In the rows, 128 means zero.
One turn moves each row of this set onto another row. After a few examples, where does it send each row asked below?
fepez: [167 105 116  98 120 113 135 152 131 136 124 149 120 156 147]
gupot: [134 122 134 155 114  80 135 140 126 118 138 109 108 131 122]
bodok: [143 116 110 171 114 125 115 108 107 119 115 166 133  95 152]
Kub: [115 133 116 132 142 152 102 164 126 108 124 148 151 145 156]
Tinap: [101  89 157 129 100 128 146 150 121 115 152 129 106 112 148]
mavez: [114  98 104 136  83 134 121 125 102 129  99 134  88 154 154]
Tos: [124 115  77 117 132 115 119 164 140 118 141 169 126 143 158]
Golu: [157 129  94  87 114 137 114 105 111 126 121 130 128 106 161]
ras: [131 115 123 145 120 102 123 135 138 132 132 104 104 142 101]
zibo: [170 113  90 122 116 136 129 147 132 117 120 178 139 147 136]
fitor: [158  93  85 147  63 140 136 125 111 120 121 134 122 120 129]
roz: [120 142 104  98 109 146 109 103 126 131 117  99 136 130 154]
kemu: [135 123  82 171 139 121 126 121 128 124 130 153 116 159 172]
niba: [161 114 110 129 112 105 118 167 119 103 126 144 162 139 157]
gom: [135 123  89 162 106 108 127 116 126 121 137  85 133 141 129]
situp: [139  91 112 118  58 137 155 108 131 120 148 128 122 135 141]
lor: [134  99  89 178 144 127 109 139 124 123 138 134 117 124 112]
dige: [129 115 113 165 127 118 126 117 123 118 141 174 124  81 150]
Komun: [129 118 121 135  79 165 129 101 133 126 131 108 128 153 119]
tidi: [133 122 116 159 108 167 125 133 133 118 138 110 131 117  97]
gena: [109  94  98 137  97 161 149 138 137 121 165 152 101  98 127]
segag: [135 118 129 187  99 132 128 125 132 121 144 105 121 141 124]
narat: [137  94  96 172  71 124 140 120 118 130 135 136  97 138 154]
Ner: [125 112 120  94 136 149 131 154 136 137 132 159 109 159 154]
fikit: [162 124 124 129 130 149 124 153 137 110 130 161 157 139 124]
netu: [134 115  94 131  70 123 131 128 129 122 142 105 107 141 191]
sovuf: [129 118 124  78 129 117 131 137 117 121 141 133 130  93 155]
Kuzef: [133 130 109 173 139 125 109 111 120 123 127 157 127  98 131]
remut: [ 91 112 126 149 113 134 147 132 130 108 175 105 134 111 153]
kap: [124 113 129 167 131 142 132 136 114 106 140 154 137 138 195]
misel: [130  75 117 163 122 126 132 153 117 107 158 151 126  95 142]
ber: [ 91 112 157 145  99 131 133 143 105 108 135 130 107 122 166]
mur: [103 124 114 130 104 134 133 139 155 124 178 105 104 124 172]
nuf: [135 140 100  89 144 120 109 122 120 133 122 118 124 120 128]
san: [149 142 110  92 139 140 109 111 128 125 136 116 135 102 140]
seraf: [ 98 103 127 170  97 147 142 135 134 124 170 138  98 124 146]
Lali: [107 117  98 148 104 112 123 123 110 130 112 137  77 153 152]
degig: [134 116 112 116 130 160 133 155 137 113 139 185 135 133 146]
roku: [133 119 110  88  86 120 132 115 123 121 136 116 140 107 173]
mef: [134 142 112 145 101 135 111 126 144 124 141  76 120 149 155]
mari: [136 125 107  82 127 141 122 114 124 123 146 137 125  91 164]
siz: [135  86  96 174 108 152 110 136  94 112 114 148 118 124 154]
kur: [151 117 119 169 143  98 140 139 135 112 156 137 142 135 160]
Nafu: [134 125 105  85 115 133 113 124  97 123 102 136 127 118 165]
zut: [152 119 151 106 129 144 124 155 131 124 124 131 141 154 147]
difen: [101 100  75 144  83 128 140 114 108 119 135 127 109 137 178]
Vinu: [112 133  96  88 121 120 126 115 153 133 154 113 125 111 145]
Vota: [109 110 111 122  97 148 149 112 157 132 168 127 110 134 117]

fikit moves to degig
mari moves to Golu
Now find these:
zut moves to Ner
Lali moves to gupot
sovuf moves to Nafu
tidi moves to gena
kur moves to kap
seraf moves to narat
roz moves to Vinu
remut moves to difen
bodok moves to Kuzef
Tos moves to niba
Tinap moves to mavez
mef moves to mur
Komun moves to Vota
misel moves to siz

One turn moves each row of this set onto another row. After a few examples, where does it send each row asked below?
besav: [111 149 116 134 143 152 135 167 138 116 121 191 167 117]
terag: [123 136  94 107 139 160 149 156 144  97  95 168 142 126]
kazab: [153 118 106 144 129 164 159 154 148  94 101 148 164 119]
mezo: [109 109 106 156  98 129 119 136 140  96 162 135 110 113]
meli: [ 83 121 100 129 109 118 118 129 141  98 148 149 107 118]
topaf: [ 86 115 114 165 118 121 124 130 142 112 167 158 131 125]
busa: [122 131  94 105 134 152 146 158 141 100  95 171 151 124]
Zafa: [112 155 120 135 148 157 134 169 139 112 120 187 157 116]
zipo: [ 92 190 106 139 114 136 128 170 176 118 115 143 171 110]
Vaza: [120 166 103 172 111 155 135 174 181 116 131 119 184 109]
botu: [ 92 119  88 143  93 116 131 123 166  96 141 116 115 127]
Maro: [ 98 186 114 145 126 138 141 159 177 115 103 146 177 111]
Bom: [132 133 103 118 138 153 156 149 145  98  87 168 159 121]
norut: [131 148  81 143 102 157 145 164 183 100 107 102 167 118]
bub: [135 154  95 153 109 154 153 155 183 100 100 107 175 114]
kefas: [ 66 124  88 145 120 116 131 118 164 109 152 134 133 134]
bod: [ 92 115 100 177 106 126 128 127 164 109 169 121 137 126]
Bepu: [129 153  83 145 110 164 149 163 185  97 110 101 161 119]
zireb: [ 66 129  90 142 122 122 121 122 161 106 158 129 127 126]
Kino: [151 113  95 142 135 177 152 161 146  94 115 146 154 123]
Nek: [117 152 122 135 144 146 145 156 143 110 104 185 168 115]
vika: [ 82 141 111 157  91 108 118 135 159 109 154 137 118 117]
runu: [118 172 109 174 117 161 135 175 180 112 132 121 174 110]
rela: [ 87 119 101 131 104 110 126 124 145 101 139 152 109 127]
tubo: [158 136 102 142  94 158 141 175 153  94 105 131 148 109]
Nuvav: [112 112 111 163  90 122 125 135 144 100 157 140 113 117]
Zuzun: [ 93 120  87 140  98 122 123 127 159  93 149 112 111 119]
kire: [ 92 193 108 139 123 145 131 169 179 115 113 141 163 112]
gamir: [120 173 115 172 115 150 145 164 180 113 117 125 185 108]
Luruv: [ 93 100  88 143 124 134 130 121 145  96 160 132 121 126]
dibo: [156 142 103 142  97 163 142 176 158  90 105 129 137 108]
papum: [ 84 162  96 135 152 151 140 156 166 119 122 160 188 125]
kebe: [ 96 164 111 142 152 147 149 151 164 117 108 165 187 122]
did: [156 141 108 147 100 154 151 163 162  93  95 130 155 108]
rike: [ 82 120 109 158 123 127 116 131 141 107 172 151 128 120]
tevem: [ 90 117  95 168 111 133 122 129 160 102 171 114 131 120]
kidu: [ 86 164  97 139 158 158 140 158 166 118 123 160 179 127]
nubam: [151 107  92 137 131 171 152 160 143  97 114 148 163 124]
veran: [ 97  92  90 151 119 130 139 118 150 100 155 135 127 135]
pirim: [ 81 142 109 154  98 115 112 136 156 104 161 130 116 112]

Kino moves to kidu
Bom moves to Maro
Zuzun moves to meli
Now find these:
Vaza moves to nubam
bod moves to veran

